Each named turn below is shown by a few rows before and after it. Which turns, in which order, take the first row of each later pair to the second? The first pair is answered.
Vedig:
[ 25.3   5.6  -7.3 -11.5  -0.3   3.1   4.2  13.8   9.5  -8.0  -3.8  18.1
 -20.6  -8.9]  ->  [ 32.2  -1.5   9.5   4.9  -2.0   4.2   3.6 -21.3   1.9  17.8   3.2   6.2
   4.0   7.6]
[ 13.4   8.4   4.0   5.0 -11.6   7.1  -5.8  -9.0  -6.4   6.5 -10.3   6.5
   0.5  16.2]  ->  [ 2.2 -5.8 -6.0  3.5 -2.9  6.2 16.5  3.1 -4.6 -9.2  0.0 -7.2  4.2 23.4]
[-10.8 -11.9  13.3   7.0  -4.3  -9.0  -2.6  -4.7  -7.0   4.4  12.7 -17.2
  17.0   8.6]  ->  [-14.8  -3.0  -1.5  -6.3  -3.0 -10.9  -6.8  26.8   1.0 -15.6   4.3  -3.1
  -5.4  -7.6]
non:
[ -6.7 -12.8   0.5  16.0   6.2  26.7  40.6   2.6  13.6 -13.1  17.6 -22.8
   2.2  -2.0]  ->  [ -9.2  -1.1  -8.6   3.1   2.1  24.1  24.2  26.5  16.4 -27.5   6.9  -4.3
 -19.4 -22.1]
[ -0.2  -7.8  -7.5   5.4  14.6  -4.6  10.8  -1.4  -4.9   8.2   9.7 -16.2
   2.5  15.9]  ->  [ -2.5   3.5 -14.8  -5.2  10.8  -7.5  -2.5  18.7  -1.2  -4.9   1.5   1.4
 -16.8  -1.8]
[ -6.2 -10.9   4.1  -2.4   9.8  -0.2  18.2   1.0  -2.3  -4.5  13.4  -5.6
  -0.7  11.3]  ->  [  0.6   4.2  -1.9  -8.4   8.5   5.2  10.1  13.2   4.5  -9.6  -0.6  10.3
 -16.8  -1.2]
vop:
[-22.1  -3.3   1.4  -3.8  -8.0 -23.8 -23.4  16.3 -14.2  -6.7   8.3  12.8
  -6.7 -13.8]  ->  [-18.0 -21.7   0.8   8.8   7.0 -10.5  21.8  -0.5  -7.0   0.1  19.1 -15.5
  16.3  15.3]
[  6.3  15.3   3.5   0.1  -1.8   5.3 -15.4 -11.0   7.8   8.1 -13.5  15.3
  -2.0  -9.2]  ->  [  5.8   4.9   8.5   7.5   0.5   7.5  -2.2 -25.0   4.5  13.9  -4.5  -1.2
  13.2   3.1]
[-13.0  -9.9  -2.6  -9.4  15.3  -2.1  23.2  -2.2 -14.9 -25.4  15.5  -6.2
  15.5  11.7]  ->  [-11.7   5.3  -9.3 -20.1  10.6  -5.5   5.3  15.5 -10.7 -34.2   2.3  14.5
  -3.8  -6.5]
[-14.8 -40.1 -18.5  -3.5   0.7  -7.2  14.4 -10.0   0.4 -12.7  -1.0   1.3
 -20.8  -2.3]  ->  [-15.8 -34.0 -18.9  -6.5  -4.0  -9.7   1.6  -6.2  -2.1 -12.7  -4.5   9.9
 -25.9  -9.1]
Then:
Between the rows of a pair lie two turns.
[ 11.2  14.1  -0.1  -0.1   3.0   4.9 -25.2 -23.2   6.0  29.5 -14.0  26.7
   7.6  -2.5]  ->  [-34.3 -20.2 -17.3 -12.2   6.5 -19.7  -7.6  11.2 -10.7 -12.2  19.1   5.8
   7.3  -9.2] => non then Vedig
[ -9.2 -10.8   6.0  -9.1  -4.6  -8.8   0.4   9.8  -0.7  -2.2  10.5  -4.7
   2.1  -3.0]  ->  [-6.7 -8.8 11.5 -4.2 -7.7 -7.8 -4.7 -2.7 -2.8  7.9 10.2 -3.3  8.1  0.5] => Vedig then Vedig
[  3.3   8.2  -8.2  -0.9  -5.9  -6.0   4.3  13.1  -7.9 -22.6 -29.4  26.9
  -5.6 -26.9]  ->  [  6.6  -5.9  -8.7   8.9   7.8   7.5  44.4   1.8   0.9 -18.0 -20.9   3.1
  11.3  -2.6] => vop then vop
[ -7.3 -10.0 -11.4 -14.4   2.9   6.1  18.8  29.2  -0.5 -23.7  -7.2  -4.8
  -4.1   7.3]  ->  [ 22.3  12.3  11.1  -1.5  -8.0  15.3  -8.4  -9.3   0.6  14.4 -27.0  12.2
   1.5  10.7] => vop then non
[-10.0 -12.5   1.6   4.4  13.5  10.9  22.1 -16.0   6.2   2.7  13.7  -9.3
  13.3  13.6]  ->  [-18.9  -6.2  12.7   0.3  -4.9  -9.0 -20.4 -17.5 -12.7   7.9  13.4   7.4
   8.3  -5.3] => vop then vop
[-25.0 -23.4  -5.8  -3.5  -0.4 -15.7   6.5  10.1 -20.1  -8.1  25.2 -11.1
  12.4  10.1]  ->  [  0.3 -15.9   3.8   9.7   6.0   3.4  18.7 -16.4  -8.6  17.0  14.6 -15.5
  23.2  26.7] => non then non
[  1.9   0.8 -25.3   3.1  17.2  13.1  31.6   9.9  33.9 -23.8 -10.7 -20.6
  -5.3   4.5]  ->  [ -2.4  -0.9 -26.5   1.0  16.4   9.7  29.2  15.4  31.3 -28.0  -9.4 -20.1
  -8.8   2.1] => non then non
[ 4.1  1.1 -3.1  6.0  2.3  3.8 11.2 -9.7 -1.8  0.2  0.8 -4.2  8.3  3.2]  ->  [ 8.7  9.8 -0.2  4.7 -1.3  5.3 -1.3 -8.6  0.1  3.4 -5.7  5.7  1.6 -3.0] => Vedig then Vedig
[ -3.7  15.6  -2.1  -5.0 -10.2  17.1  19.9   5.2  -4.6  -5.7   1.0  15.3
   7.9  10.2]  ->  [ -7.7  15.2  -4.5  -8.6 -10.3  15.3  17.6   9.0  -5.9 -10.7   0.9  17.4
   7.1   7.4] => non then non
[  4.0  -3.9   2.4   8.7   3.5  -2.2  10.4 -23.0  -5.8  15.0   2.0  -9.3
  13.8  11.7]  ->  [  9.7   4.0 -12.7   0.3  13.2   9.4  26.2   1.2   9.2   0.8  -7.9  -3.8
  -3.8   7.5] => Vedig then non
[-16.9 -19.4  -9.1   1.1   4.9 -15.6   5.0   5.2 -13.8 -27.8  22.2  -7.2
  11.8  -3.9]  ->  [ -0.7 -18.4   1.8  12.8   5.8  -6.2  11.6 -22.2 -10.0  -6.0  19.7 -14.3
  25.7  11.8] => Vedig then vop
[  9.6   5.8  15.6   6.0  -2.4   0.2  -6.4 -27.5   0.0  18.7   0.8  -2.3
  14.9  10.1]  ->  [  6.6   9.8 -11.0 -10.0  10.8  10.3  18.7  15.5  19.0 -12.7  -7.8   2.7
  -8.9   1.2] => Vedig then non
[ -6.6  -4.5  -9.6 -10.9  -9.1 -30.6  16.6  -7.2 -13.6  -3.4   1.7  14.4
   6.7 -11.0]  ->  [  9.8   6.7 -15.4 -11.0  -2.1 -15.9  26.8  -2.4   1.8  -1.2 -13.7  20.7
  -1.4 -10.3] => vop then non
[ -6.2  -2.3  24.7  -4.3 -18.0 -14.5  -7.6  -0.5  -6.0   5.3   0.9   5.9
   7.7   5.0]  ->  [ -7.9 -11.2  20.6  -2.1 -10.4  -9.0  13.1   1.0  -0.9   1.2   7.0  -4.8
  12.8  14.0] => non then Vedig
[-11.4 -21.9  -5.1   2.9  -2.7  -6.6   5.0   7.1 -16.7 -10.3   9.0 -13.0
   6.1  -2.0]  ->  [-13.0 -14.9  -6.1  -2.1  -7.7  -8.9  -8.8  13.7 -17.6 -13.4   3.1  -2.2
  -1.6  -9.9] => vop then vop
[ -3.1  23.2 -18.1  -1.0  -6.6   6.7  -0.3  -1.0  -7.4   1.4  -1.7  13.1
   3.9   3.8]  ->  [ -1.0  18.8 -19.8   1.8  -3.2  10.9  11.2  -4.2  -4.1   2.2   1.4   5.6
  10.0  11.5] => vop then vop
[ -1.8  18.4 -12.3  -9.1  -1.5  -4.7 -17.0  22.7   6.7 -10.0 -15.2  18.2
 -24.9 -19.9]  ->  [ -4.3  16.1   0.6  -3.6 -11.6 -15.0 -37.6   5.4  -6.4   3.2 -10.4  18.4
 -14.4 -19.1] => vop then non
[ -8.1  -4.7  -6.2   1.1  -6.4  -6.3   8.0   8.0  -3.2 -11.2   9.8  -3.0
  -0.5   6.4]  ->  [ -1.4  -1.7   4.3   7.7 -10.4  -5.5  -0.1  -8.8  -7.8   3.4   9.4  -3.3
   6.7  10.6] => Vedig then Vedig
[ 1.5 -2.6 -8.8  1.6 -2.6  1.1 12.0  5.5 -0.8 -5.5  0.2  0.3 -0.2  5.8]  ->  [ 1.2 -3.7 -1.2  5.0 -6.3 -2.9  4.9 -5.1 -7.2  1.3  2.3 -1.3  6.3  8.5] => Vedig then non
[-16.4 -14.9  10.2   7.0  -0.2  -8.5 -21.5  -5.2 -29.2   6.3   5.0  -4.9
  11.8 -20.6]  ->  [-17.5  -9.7   5.1   1.4  -0.6  -9.2 -25.9   7.5 -25.3  -1.0   0.7   1.7
   1.5 -28.2] => Vedig then Vedig
[ 16.0  10.6   2.2  -2.6  -6.3   4.5 -18.4  -4.5   8.9  16.0 -22.8   8.8
  13.4  -9.8]  ->  [-16.5 -14.1  -1.4  -8.6  -8.4 -17.9 -14.6  10.4  -8.3  -5.0   4.7  -7.8
  20.0 -13.9] => vop then non
[  8.3   3.3   3.6   2.5  -3.8  -4.1 -14.1 -16.1  -7.3  12.6   5.2   2.4
  -0.7  -0.4]  ->  [ 11.8   4.0 -12.6  -2.7   8.3   8.5  12.9   3.6   8.4  -2.6  -1.1  -0.4
  -9.8   2.8] => vop then Vedig
[ -6.7  -8.4  -3.1   4.7  -3.7   8.2  28.5   9.8  18.3  -2.7  11.9 -12.2
  -6.7   3.7]  ->  [ 11.0  14.8   7.4   4.9 -15.0   9.7  -6.4  -4.0  17.2  16.8  -6.9  11.5
 -14.7  -7.8] => non then Vedig
[  9.8  -2.4   4.8  -6.6  -4.5   3.6 -20.2  -5.3   2.5  13.9 -10.6   9.5
  -8.0  -4.7]  ->  [  8.8 -13.7  -6.5  -6.8   8.5  14.3  14.6   3.9  12.9   2.9  -4.9  -6.7
  -4.4   6.0] => non then vop
[-25.5   8.9   9.1   4.0  -4.2  -6.9  -3.6   6.2   7.1  14.7  -1.8 -14.0
  -3.8  17.8]  ->  [-17.4  19.2   7.3   2.1  -2.7  -0.7  -5.0   7.8  14.2  15.9 -10.9  -6.7
 -10.7  14.1] => vop then Vedig
[ 16.3  10.8  -6.1  19.3  -1.7  31.8  18.5 -17.4   2.1   3.1 -14.6  -3.0
  -0.5  14.0]  ->  [ -3.2  15.8  -1.9   7.8 -20.3   5.2 -28.1  -2.7 -17.1  -6.8 -11.4  18.6
 -14.6 -15.0] => Vedig then vop
[  6.3  19.1  -6.8  -6.2   5.1   6.3  -7.0  11.8  22.2  -8.6 -21.5  12.5
 -15.8 -10.2]  ->  [-28.7 -11.9   1.7  -4.1  -4.2 -22.4 -16.5   6.9  -7.4 -16.2  11.5  -8.2
   3.1  -7.7] => Vedig then non
[-15.7 -13.7  -6.5  -3.9  -1.5  -3.6  14.1   1.4  -0.8  -1.6   9.7  -8.4
   2.9   6.1]  ->  [-18.8 -10.3  -2.5  -4.4  -9.4 -13.0  -4.5  -0.2  -8.1   1.0   8.9  -0.8
   0.8  -2.0] => vop then vop
[  7.7  24.7   8.2   0.3   2.7   0.4 -21.1  -2.1  -6.2   3.8  -3.5   9.7
  -8.7 -12.7]  ->  [ -6.5  10.7  -7.1  -7.7  13.0  -0.7   5.0  20.7  -0.9 -19.5   7.5  -3.2
 -11.3  -9.8] => Vedig then Vedig
[  0.0  -9.1 -13.3   2.3   8.1  -2.7  22.2  -0.1  -3.5   3.6  14.6  -2.7
   6.5   9.0]  ->  [ -5.1  -3.8  -6.5  -1.1  -5.2 -18.3 -11.1  -1.6 -17.4   4.5  13.8  10.5
   1.7  -4.9] => non then vop
[  7.9  -8.4   6.4   2.4  -8.7   8.0   9.4 -12.3  14.7   5.1 -18.5  17.5
 -19.5   5.1]  ->  [ -8.9 -19.1  -1.7  -3.8  -5.8  -0.3  18.3   6.1  11.0 -12.6  -6.6  11.4
 -21.4   0.7] => non then vop
[  5.9  14.8   2.8  -9.7  -4.4  -2.2 -23.7   5.1  -1.5   5.1  -9.7  14.6
 -12.1 -14.5]  ->  [15.2  9.5 -8.9 -5.3 10.9 16.9 16.6  8.4 17.1  0.5 -9.1 -0.9 -8.6  2.0] => vop then vop
[ 13.7  -2.9   6.6   7.4   3.6  13.4  14.7 -13.2   9.0  14.2  -7.3  -4.1
   6.0  15.1]  ->  [  6.4  -1.2  14.9   6.3  -9.4  -1.7 -14.5 -19.6  -5.6  18.8  -3.3   4.7
   6.3   5.0] => vop then vop
[-11.8  -0.2  17.9   6.5 -13.2 -17.8 -33.0 -17.9 -17.9  13.4  14.0  -4.6
  14.4  -4.1]  ->  [-22.1 -11.6 -13.6  -7.7   7.8  -4.1  16.4  28.7   3.3 -26.1  17.0 -15.5
  -1.3  -1.7] => Vedig then vop
[-6.3 -0.9 -8.5 -5.9 -7.5 -4.3 -7.0 -0.9  4.3  0.0  3.7  3.4 -7.9 -9.4]  ->  [-2.2  2.7 -9.8 -4.3 -6.1 -1.6 -6.3 -1.1  7.8  1.3 -0.9  5.7 -9.3 -9.6] => vop then non
[11.2 -9.5  0.0  1.3 -8.0 22.7 -8.5  3.2 -6.4  9.4 11.3 -2.0 20.5 -2.5]  ->  [  5.5 -10.9  -0.2  -0.5 -10.8  15.6 -16.2   8.4 -10.5   5.8  13.3   0.3
  17.3  -9.0] => non then Vedig
[-13.4  -2.5  -6.6  -8.3  -1.3  -5.4  -4.0  17.1   0.8 -20.8   7.8  14.5
 -10.9 -11.7]  ->  [-10.4 -10.9  -9.1  -1.7   8.4   3.8  22.5  10.7   8.5 -19.8  11.8  -0.4
  -0.2   2.9] => vop then vop
[  6.8  -6.5 -13.5   7.3  17.2  18.2  29.8  13.1  20.1 -13.5  -2.7 -11.1
  -9.9  14.0]  ->  [ -6.1 -15.6  16.8  19.5  -6.5  -9.8 -17.4 -27.4 -14.4  14.0  13.2 -11.9
  12.5  12.4] => vop then Vedig
[  1.4  31.7  -6.8 -11.1   1.6  16.7  10.1   0.2   5.2  -8.0 -28.0   4.8
 -10.1 -21.0]  ->  [-28.4  -4.1  -1.6  -6.2  -0.1  -3.6  19.7  -8.1 -18.4 -14.3   6.5 -25.4
  15.3 -10.2] => vop then Vedig
[ -5.1   1.9  -3.4  -2.3  -9.1  10.6  21.8  12.6 -17.5  -6.7  -2.0  -3.3
   9.7  13.4]  ->  [  8.1  12.5   4.0   2.5 -11.9  16.4  13.9   0.7 -13.3   5.5 -10.9   4.1
  10.6  14.3] => vop then non
[ -5.8  -3.5   8.4   0.9 -12.7  -7.1 -16.2 -31.1  -9.3  26.9  -1.8 -11.1
   9.3   0.7]  ->  [  7.7  14.4 -17.4 -12.3   2.5  16.3  10.4   7.7  21.3   2.6 -22.7   2.5
 -20.0  -7.4] => Vedig then non
[ 22.6   9.7  -5.8   9.7  15.1  20.5  22.8   0.3  28.4  18.6 -20.9  -0.8
  -0.9  11.0]  ->  [ -7.0  10.1  -5.4  -6.6  -7.7 -14.4 -31.9  23.8   2.7   1.5 -13.3  22.7
 -19.4 -24.0] => non then Vedig
[ -9.9  36.1 -17.8 -15.6   2.2  29.3  18.2  44.3   4.8 -36.4   4.5  -4.0
 -26.3 -44.8]  ->  [ 13.7  59.4   3.2  -7.1 -12.2  30.7 -23.3  13.8  -0.3  -3.8 -13.7  17.2
 -26.3 -49.5] => non then vop
[ -3.4 -15.3   3.2   6.4  -7.7 -16.0 -25.3  -7.8 -30.0   7.0  13.3   6.4
   9.1  -5.5]  ->  [ -5.9 -23.7 -18.2   0.9  12.1  -0.5  19.3  20.6  -9.9 -18.4  16.1  -7.6
   1.6   3.1] => Vedig then vop
[ -8.5 -20.8  -3.4 -15.4  10.7  -7.0   7.6  18.6  -9.7 -22.0  19.8  -1.3
   2.0   7.6]  ->  [  6.3   0.5  11.4 -10.4  -3.8  -9.9 -34.1  -1.3 -16.9   1.7   3.2  21.8
  -2.8  -3.9] => vop then Vedig
[ 10.8   7.5  10.0   6.9  -7.7  -5.0 -27.5 -15.9  -1.6  -4.5  -2.1  33.5
 -11.7  -3.6]  ->  [ -6.6  -6.8 -11.2  -3.7   3.7  -5.5   1.2  15.9   5.0 -34.9   8.9  22.1
 -17.8  -5.1] => Vedig then Vedig
[-12.5   3.7 -10.4 -22.6   2.5  -4.5  12.9  18.5  -0.2 -28.2  -2.4  12.8
  -1.6  -3.9]  ->  [ 12.9  24.5   5.3 -13.4  -3.6   4.4  -7.9 -11.4   2.5   3.4 -20.5  27.3
   2.2  -0.7] => vop then non
[-11.3   6.0   8.5 -20.1 -12.5 -12.0 -22.5  19.7  -9.1 -16.0   2.3   5.0
 -12.1 -20.3]  ->  [-20.9 -17.5   7.3 -14.1  -4.1 -12.5   6.7  12.5 -11.1 -19.1  20.2 -20.5
   6.4  -2.3] => Vedig then Vedig
